The rows below fall into families. The same turns and mirrors carry the whole set onto itself and the rows of a family onto each other. For each named row, which other rows are in its family? Write them in the order they are listed.
These 36 rows form 6 families of 6 rows each.
z751: [  4.4 -34.4  -5.9 -28.2   9.6  44.8 -25.8  -3.5 -15.4   8.3 -10.6 -32.4
  -7.0  -6.6 -22.6  22.8 -19.6]
z501: [ 16.4 -21.8  -7.8 -12.4  -6.3  34.5 -19.5  12.9   7.6  14.1 -22.1 -42.0
 -26.8  -7.4 -26.4  12.8 -20.6]
z984: [  0.3 -13.0   0.3 -33.9 -14.0  41.4 -18.1  -4.4   5.6  25.2 -10.0 -30.7
 -22.2  -8.1 -13.0  10.5 -20.2]
z280: [  2.1 -28.1 -18.7   5.6  23.2  -5.0  28.0  20.7 -13.7 -13.3  28.5  -3.9
  33.9  12.5   6.4   8.6 -35.1]
z349: [ 16.8   3.8 -15.7 -23.4   6.6  14.6  20.4  -4.1   3.7  20.9 -22.8  -1.4
 -20.9 -23.2 -14.9  29.6  46.5]
z442: [ 26.7 -10.1   2.0 -14.5  -2.6  13.1  34.8  -4.0   2.9  17.9 -16.2   7.2
 -16.1 -22.6  -2.2  32.5  40.4]
z459: [ 10.7 -12.4 -38.2  20.1  12.2   0.3 -12.7  -1.5  -0.4  22.8 -35.2 -12.4
  28.1  -9.4   9.5 -31.2  15.7]
z761: [  8.6 -29.9 -18.8  -4.4  42.9 -11.9  10.7  24.2  -7.2 -11.2  12.0   9.3
  39.0   8.0  -0.1 -11.0 -27.9]
z82: [-21.8  12.8   6.9 -38.2   3.0  11.0  10.8 -24.2  -2.3 -34.3   8.0  -7.8
   8.4   5.8 -24.7  25.8   6.7]
z843: [ 16.4 -36.6  -8.5 -23.0  -5.3  42.1  -8.9 -17.6 -14.4  15.4  -9.8 -33.5
  -5.1 -15.6 -17.6  12.7 -31.5]
z579: [ 21.3  15.7 -18.8  17.8 -11.4 -20.7  -5.4  14.1  23.8  13.3  -6.2  37.5
  21.9 -15.9  -4.1   1.1  -6.4]
z174: [ -4.2 -22.2   1.2 -33.4   6.1  40.0 -30.7 -10.3 -20.1  10.5  -0.4 -23.8
 -14.4 -17.6 -20.0  24.8 -13.2]
z634: [ -8.6 -28.3 -29.0   0.0  27.1  -2.9 -16.6  23.8 -11.3  -6.3  25.2 -11.6
  32.9  13.9   6.9  -6.5 -33.0]
z404: [-21.7 -12.8  -7.5  -5.4  11.7  -2.2  13.0 -11.4  12.6 -46.6   7.5 -28.2
  -2.3  12.0 -26.2  34.6 -14.2]
z426: [-17.8   8.5   0.6 -29.5   6.3   0.7  15.2 -20.5   7.4 -37.1  12.0  -3.4
  14.9   4.4 -28.6  39.7  -3.7]
z513: [ 11.8 -16.6 -19.1  36.5  14.7   4.1 -12.6   6.6  -6.5  21.0 -37.2 -28.6
  -5.6 -16.7   1.9 -26.4   5.3]
z221: [  7.7 -14.9  -3.2 -32.6   5.0  46.9  -4.0 -11.3  -9.5  20.0 -14.7 -30.6
 -23.5 -16.7 -22.3  16.4 -21.9]
z866: [-17.0   2.1  -5.6 -25.2   2.7  17.9   8.2 -25.7   1.9 -32.6  18.7 -10.7
 -10.4  17.8 -23.8  38.5  -9.6]
z929: [  3.2  24.4   0.3  18.4  -3.5 -32.3   3.5  18.0  12.9  -3.4   7.3  23.8
  31.3 -13.9   5.7   7.5  11.0]
z646: [  6.3 -22.4 -24.1  -1.1  25.3 -24.4   1.3  22.0   1.5  -6.6  23.2  -3.4
  38.8   6.6  -1.2 -16.5 -35.3]
z719: [  7.4   3.4   9.1 -19.4  14.3  15.8  33.0  -7.7  -1.0   5.9 -13.2   1.2
 -26.8 -19.1  -9.5  37.9  37.1]
z331: [  1.3 -27.6 -35.2   0.8  36.9 -13.1 -23.3  17.6  -8.9   2.0  23.3  -0.7
  36.3   6.8   5.1  -5.9 -22.0]
z613: [-30.2  -7.6  -1.9 -14.5   3.6   5.2   5.3 -34.2   2.0 -33.6  17.2 -22.3
  -7.6  10.5 -12.6  32.5   2.2]
z67: [ -3.2   0.1 -15.8 -35.6   9.8  21.3  20.9  -7.1   1.0  20.1 -16.3   1.7
 -23.0 -22.3  -7.0  27.9  41.3]
z416: [  9.7   3.4  10.5 -33.4  20.9   1.6  34.6   0.1  -2.2  15.8   0.6  -9.3
 -23.9 -24.0  -6.4  23.6  35.7]
z722: [ 27.8  20.9  -8.9  24.8 -23.8 -16.8  20.4  15.3   9.7  17.4   4.3  21.4
  16.0 -19.3   1.9  13.9  -1.2]
z139: [ 14.0  17.9   3.6  13.8   2.4 -28.0 -12.7  18.3  13.5  -0.2  -0.1  25.7
  40.8  -6.5   2.7  -1.7  10.1]
z54: [ 20.1   6.7  -4.5 -14.9  17.8 -10.3  37.4  15.6  15.5   7.1  -9.3  -9.7
 -26.1 -26.6 -20.3  31.4  29.6]
z192: [ 18.4  -8.7 -33.9  22.9   5.7   6.5  -9.2   7.3 -11.9  28.9 -30.0 -23.6
  12.6 -15.4   8.6 -31.2  18.1]
z677: [ 19.1 -35.1 -24.1  34.3  13.1  -4.8 -14.3   5.7 -11.5  14.5 -25.1 -22.1
  18.3 -10.7   8.8 -28.7   5.6]
z283: [ -6.4 -17.5 -25.0  -0.3  37.5 -12.8  -3.1  21.0  -3.5 -12.9  23.3 -18.1
  17.3  15.3  -8.4 -13.9 -41.3]
z871: [ -2.9  -5.1  -8.6 -24.5  -4.9   1.9  21.8 -26.3   2.9 -37.1  28.1  -2.7
   9.6  17.1 -20.0  34.8  -6.5]
z438: [ 26.7 -24.8 -30.6  36.5  -8.3  20.1  -1.5  -3.2 -24.3  12.9 -19.2 -31.6
   8.7   4.6   4.8 -18.2   1.2]
z954: [ 18.3   8.5 -16.2  25.7 -13.7 -31.4  -3.1  19.5  23.8   7.8  -1.6  24.2
  20.4  -4.7   5.8  -3.5  12.7]
z249: [ 24.1 -25.3 -32.1  37.9  11.3   4.4 -21.1  -9.1 -16.5   2.5 -26.5 -12.3
  13.7   1.9  -1.1 -24.5  11.5]
z568: [  5.2  23.5  -2.8  22.0  -1.0 -30.2   5.6  28.5  27.5   0.0   1.9  24.7
   4.8  -2.0   0.8   7.1  10.2]

The rest of the family of z634: z751, z349, z426, z929, z192
The rest of the family of z761: z984, z579, z613, z416, z249
The rest of the family of z67: z459, z82, z174, z331, z139
The rest of the family of z646: z221, z866, z719, z677, z954
The rest of the family of z438: z501, z280, z404, z722, z54

